In the data rows, 128 means zero.
Some points, each followed by its number:
[ 93  78 104  83 160 115 112 149 140 118 105  98 214 134 147  82  95 109 129 111 124 173  78 190 164 105 100 120 125  85 120 151] 0
[134 165 124 129 165 133 142 144 117 139 137 115 109 170  72 127 108 135 164 117 126 110 157 101 138 124 171  92 151 114 108 161] 1
[127 175  51 133 109 153 172  91 109  78  68 147  67 163 113 159 181 143 163 162 189  72  90  72 102 101  94 104 149 157 125 139] 2
[113 118 118 108 129 124 127 124 127 116 142 124 151 133 135  87 120 129 131 132 130 147 100 139 145 130 121 125 131 118 132 129] 3
[117 113 123 149 100 113 131  89 143 114  96 136 134  87 153 176 149 124 102 148 144 143 116 145 108 119  86 159 118 155 114 110] 4
[137 156 119 126 120 121 126 117 111  98 138 118 138 121 151 116 158 146 130 132 170 100 122 127 165 131 104 145 122 126 134 113] 5
[151 146 141 134 104 137 130 144 122 126 185 146 107 156  96 131 119 132 152 142 119 130 162  77 121 147 150 113 132 136 160 115] 6
[127 113 139 145 112 145 126 142 133 145 165 141 135 161 101 112 112 118 122 134  93 143 123 100 135 132 140 103 123 142 145 141] 7
[103 129 138  69 213  83 103 137 112 145  86  71 153 109 139  92 125 148 149  58 163 104 166 188 107  78 146 133 117  85  78 141] 8
[115 131 117 147 128 159 148 164 132 150 135 136  81 171  83 153 111 123 153 132 101 129 124  93  83 124 166 101 143 146 132 156] 9
[121 127 120 148 127 130 136 122 135 122 114 134 112 119 132 129 133 115 131 128 139 127 112 121 115 132 116 131 125 130 115 122] 10
[127  90 140 155  88 148 126 147 137 146 177 144 151 160 119 112 106 109  99 141  79 171 108 107 143 147 131 110 123 151 158 137] 11
Which point above is nearest to each new point by angle, seen from the average point of the numbered points? Its number follows each.
[140 132 115 155 103 144 139 114 127 113 126 133 150 101 155 149 136 131 112 152 137 141 110 129 144 134  92 145 117 140 136 113] --> 4
[109 110 105 113  97 122 124 110 138  94 140 134 179 106 164  83 123 119 113 156 133 173  72 155 169 148  87 133 121 133 135 118] --> 3
[132 107 116 126 107 135 126 117 130 102 151 142 166 116 153 103 110 117 111 149 126 146 104 154 163 132 101 118 122 116 149 108] --> 3
[ 97 114 127 121 164 139 113 144 145 149 102 116 122 150 113 120 103 128 135 102 121 136 128 134 108 108 142 108 142 126 103 160] --> 8
[146 142 144 141  89  89 117  92 114 110 110 124 111  62 179 190 177 127  84 126 155 104 160 152 123 129  84 179 101 159 128  91] --> 4
[161 167 146 125 130 131 121 150 114 141 193 141 113 125 110 101 135 145 127 119 133  90 178 118 146 143 175 132 126 116 152 115] --> 6
[112 126 124 129 154 151 145 154 128 147 113 120  97 183  69 126  98 121 162 129 105 135 124  97  89 124 166  92 144 132 135 161] --> 9
[173 162 185 165 122 128 115 133 122 165 186 146  89 102  99 149 148 137 106 125 108 111 213 112  94 135 191 140 115 136 135 115] --> 6
[125 166  80 122 130 148 160 107 111 100 100 140  86 169  98 136 154 140 166 143 170  91 113  82 111 106 127 101 143 135 132 137] --> 2
[115 140  92 133 125 154 149 123 132 116 100 139  94 164 101 143 134 136 152 142 141 107  96  90 102 111 123 100 145 135 121 153] --> 2
[128 146 160 174 141 134 129 137 132 154 132 134  59 135  87 175 133 152 140 114 129 104 171  72  66 125 182 131 132 150 116 141] --> 9
[ 84 119 115 100 188 125 131 143 141 141  37  90 103 137 126 149 117 143 155  87 138 135 111 166  60  82 146 128 162 117  63 170] --> 8
[157 143 128 145  97 141 139 120 115 110 173 154 117 130 112 119 133 131 130 145 124 120 129  81 144 152 127 116 122 142 176 119] --> 6
[119 112 110 124 123 114 122 112 130  92  85 124 149 102 159 138 139 124 110 141 160 144  89 152 140 112  89 150 122 123 125 120] --> 4
[106  89 130 161 105 129 120 131 154 127  99 123 153  87 148 150 109 105  93 143 113 161  92 159 110 131  90 159 126 140 106 141] --> 4
[162 150 161 154 121 157 121 131 114 158 161 162  85 129  91 150 145 133 128 132 108 111 184  97  82 157 165 152 114 154 143 125] --> 6
[120 133 145 159 131 148 133 148 143 168 139 139  98 144  92 152 113 132 138 124  95 138 135  96  84 149 155 108 138 152 126 153] --> 9
[107 115 124  78 183  96 110 133 121 124  97  89 171 115 150  89 114 135 135  88 153 122 134 187 134  91 124 128 121  91 100 128] --> 8
